128 stands for zero in the data rows.
Here are some points, one per row:
[181,042,134,127,073,121,077,026,090,169,187,135,107,187,141,110,138,125,166,128,137,127,119,099,153,139,126,111,181,148,105,119,084,174,125,140,089,171,104,145,174,153,173,118,177,060,163,136,158,115,099,098,120,139,123,121,163,143,222]
[070,129,124,145,053,117,122,054,131,182,038,113,127,143,116,141,127,103,197,140,091,141,145,119,151,119,132,096,111,138,125,118,023,116,130,118,134,122,165,113,142,134,163,142,169,115,113,146,173,098,175,065,174,146,138,189,191,135,181]
[153,147,096,132,165,203,103,088,104,128,140,100,144,140,152,088,176,126,095,132,100,160,147,033,183,124,105,122,114,146,143,103,094,076,080,125,063,081,106,151,107,131,152,132,134,164,103,197,166,133,070,114,077,173,135,138,099,197,180]
[200,110,107,078,151,145,099,074,087,155,121,122,099,114,145,107,133,106,130,123,102,145,158,114,142,161,125,084,117,144,058,117,143,191,132,223,128,134,099,114,154,154,165,129,218,130,092,123,181,065,084,083,204,133,088,194,131,143,142]
[197,153,162,146,120,118,165,152,157,113,012,124,097,123,145,110,104,182,106,090,114,137,113,116,135,134,106,114,115,110,076,129,126,211,125,109,062,153,069,154,172,157,148,161,179,079,079,125,109,161,179,152,106,117,089,164,140,114,173]
[140,130,101,119,096,141,111,144,107,128,126,134,108,202,080,118,136,055,115,120,120,137,131,060,163,118,080,155,098,138,099,103,182,045,121,199,129,128,129,132,119,127,130,146,193,103,146,157,129,208,110,124,160,175,155,146,036,158,166]
[150,155,193,204,190,152,081,125,118,109,086,115,086,174,217,099,159,041,131,131,135,155,079,179,135,124,149,099,140,151,087,114,126,044,099,154,180,135,101,139,108,132,152,122,084,097,084,116,107,140,116,070,171,133,144,133,146,112,187]
[146,149,078,170,164,129,073,113,227,144,105,120,100,138,117,084,173,165,113,148,109,122,170,075,139,144,104,154,122,148,153,117,131,073,123,099,142,131,106,132,137,139,148,125,115,082,127,154,128,096,088,141,161,164,144,101,057,135,178]
[050,141,135,124,136,168,135,119,175,115,255,150,053,099,159,093,109,111,135,097,094,127,112,114,124,128,192,097,047,150,106,111,135,169,116,158,119,129,105,133,144,107,114,099,084,135,098,135,141,176,158,124,128,227,133,089,153,169,182]
[219,101,160,129,074,097,213,090,173,139,255,087,112,186,131,113,111,093,117,115,089,159,131,108,135,138,107,120,129,098,162,124,070,099,131,116,125,130,151,104,126,151,163,126,140,137,117,165,083,141,067,084,145,097,084,144,182,139,141]
[109,104,178,240,106,145,136,073,144,117,102,125,116,141,124,137,156,101,127,114,115,153,115,163,114,121,109,160,119,169,065,107,200,186,110,104,067,070,055,117,172,114,120,079,083,190,152,150,076,107,075,092,135,197,147,119,173,150,103]
[095,098,177,187,098,152,134,000,081,155,111,111,053,128,125,137,148,109,122,122,138,138,101,087,137,157,105,139,093,124,207,127,157,091,126,151,123,146,119,125,155,141,205,144,252,082,097,122,146,116,113,161,177,121,093,081,163,156,149]
[167,145,148,077,132,141,156,104,154,141,098,121,110,073,125,152,127,000,176,113,102,140,125,125,128,128,171,118,138,145,170,140,100,188,146,083,102,146,164,122,150,156,156,129,180,060,148,153,108,150,000,140,130,161,115,110,060,167,138]
[193,124,108,035,130,120,092,106,067,171,127,105,102,147,108,166,110,181,152,145,128,125,117,092,148,139,137,147,075,130,102,133,142,143,129,106,111,156,152,109,116,141,163,139,096,158,153,114,156,149,044,083,163,107,124,116,255,135,162]
[114,089,086,102,189,157,122,104,156,097,156,110,128,188,091,136,194,129,070,147,128,128,106,048,172,112,098,095,116,166,160,111,147,157,131,088,146,121,087,120,109,141,166,114,142,080,127,133,111,132,190,075,175,183,139,135,090,172,171]
[106,074,153,214,142,136,110,099,097,133,171,109,132,137,068,151,154,137,110,158,131,142,145,080,161,142,135,099,136,117,145,100,146,151,141,157,148,108,124,121,111,111,141,139,045,121,113,102,182,160,087,157,101,155,134,174,012,123,122]
[115,023,174,103,120,123,128,120,132,130,091,150,107,108,168,104,156,100,090,149,132,102,107,130,120,112,122,088,094,160,108,128,136,069,132,123,245,101,099,104,117,115,148,112,199,220,142,170,119,184,061,139,115,224,130,140,132,114,170]
[154,105,106,146,139,108,153,104,102,145,102,164,118,063,120,132,097,161,075,089,112,118,104,185,131,123,139,106,123,129,192,141,143,094,161,193,000,136,100,103,217,168,159,157,128,087,146,158,117,124,101,097,113,152,136,137,146,126,211]
[153,092,154,133,112,135,085,180,140,115,139,122,124,047,124,130,137,112,134,104,106,135,128,127,138,144,169,108,151,119,146,121,142,065,109,122,027,145,052,150,217,155,130,155,226,127,116,142,085,148,180,117,141,100,108,127,185,112,145]
[231,091,146,110,100,182,163,023,152,153,115,129,095,104,082,154,144,220,163,106,111,169,119,144,126,140,179,104,103,119,044,131,111,062,162,083,098,148,125,114,162,138,147,116,140,158,149,151,069,129,110,087,147,182,108,122,057,174,135]
[103,139,156,131,127,116,136,088,139,109,173,144,117,158,103,115,158,160,082,149,135,135,129,148,139,113,177,137,142,159,003,131,101,049,153,160,141,084,107,107,106,108,152,096,203,052,142,127,154,136,057,136,085,229,144,122,217,120,123]
[140,106,100,171,149,176,107,101,177,110,123,110,148,152,119,118,145,206,124,101,098,147,111,055,161,119,083,138,089,130,171,082,118,122,114,197,202,134,097,136,109,100,095,132,230,119,118,118,106,082,065,104,101,153,166,110,155,169,159]
[185,135,203,045,108,154,149,096,071,119,129,119,113,149,129,118,207,166,132,111,097,121,108,172,115,127,138,167,094,174,147,103,059,111,117,205,140,080,046,139,170,107,123,101,078,132,124,166,115,130,152,153,105,218,136,117,137,140,107]
[190,107,134,141,090,126,131,038,191,157,083,103,101,051,108,131,186,078,112,136,099,139,101,078,143,123,143,090,116,119,092,133,150,111,135,255,127,141,144,113,123,144,154,147,096,091,137,193,180,142,114,081,147,126,087,077,189,138,149]
There is one direction along which these points spread out most. For each point below, how far along it does it lie, from 0 to 99? The average is 50, and the first point in the table lies past the average. One standard deviation of the points above along it is 16.
[200,110,107,078,151,145,099,074,087,155,121,122,099,114,145,107,133,106,130,123,102,145,158,114,142,161,125,084,117,144,058,117,143,191,132,223,128,134,099,114,154,154,165,129,218,130,092,123,181,065,084,083,204,133,088,194,131,143,142] 65
[109,104,178,240,106,145,136,073,144,117,102,125,116,141,124,137,156,101,127,114,115,153,115,163,114,121,109,160,119,169,065,107,200,186,110,104,067,070,055,117,172,114,120,079,083,190,152,150,076,107,075,092,135,197,147,119,173,150,103] 43
[190,107,134,141,090,126,131,038,191,157,083,103,101,051,108,131,186,078,112,136,099,139,101,078,143,123,143,090,116,119,092,133,150,111,135,255,127,141,144,113,123,144,154,147,096,091,137,193,180,142,114,081,147,126,087,077,189,138,149] 61
[115,023,174,103,120,123,128,120,132,130,091,150,107,108,168,104,156,100,090,149,132,102,107,130,120,112,122,088,094,160,108,128,136,069,132,123,245,101,099,104,117,115,148,112,199,220,142,170,119,184,061,139,115,224,130,140,132,114,170] 31
[154,105,106,146,139,108,153,104,102,145,102,164,118,063,120,132,097,161,075,089,112,118,104,185,131,123,139,106,123,129,192,141,143,094,161,193,000,136,100,103,217,168,159,157,128,087,146,158,117,124,101,097,113,152,136,137,146,126,211] 73
[103,139,156,131,127,116,136,088,139,109,173,144,117,158,103,115,158,160,082,149,135,135,129,148,139,113,177,137,142,159,003,131,101,049,153,160,141,084,107,107,106,108,152,096,203,052,142,127,154,136,057,136,085,229,144,122,217,120,123] 38
[114,089,086,102,189,157,122,104,156,097,156,110,128,188,091,136,194,129,070,147,128,128,106,048,172,112,098,095,116,166,160,111,147,157,131,088,146,121,087,120,109,141,166,114,142,080,127,133,111,132,190,075,175,183,139,135,090,172,171] 31
[070,129,124,145,053,117,122,054,131,182,038,113,127,143,116,141,127,103,197,140,091,141,145,119,151,119,132,096,111,138,125,118,023,116,130,118,134,122,165,113,142,134,163,142,169,115,113,146,173,098,175,065,174,146,138,189,191,135,181] 65
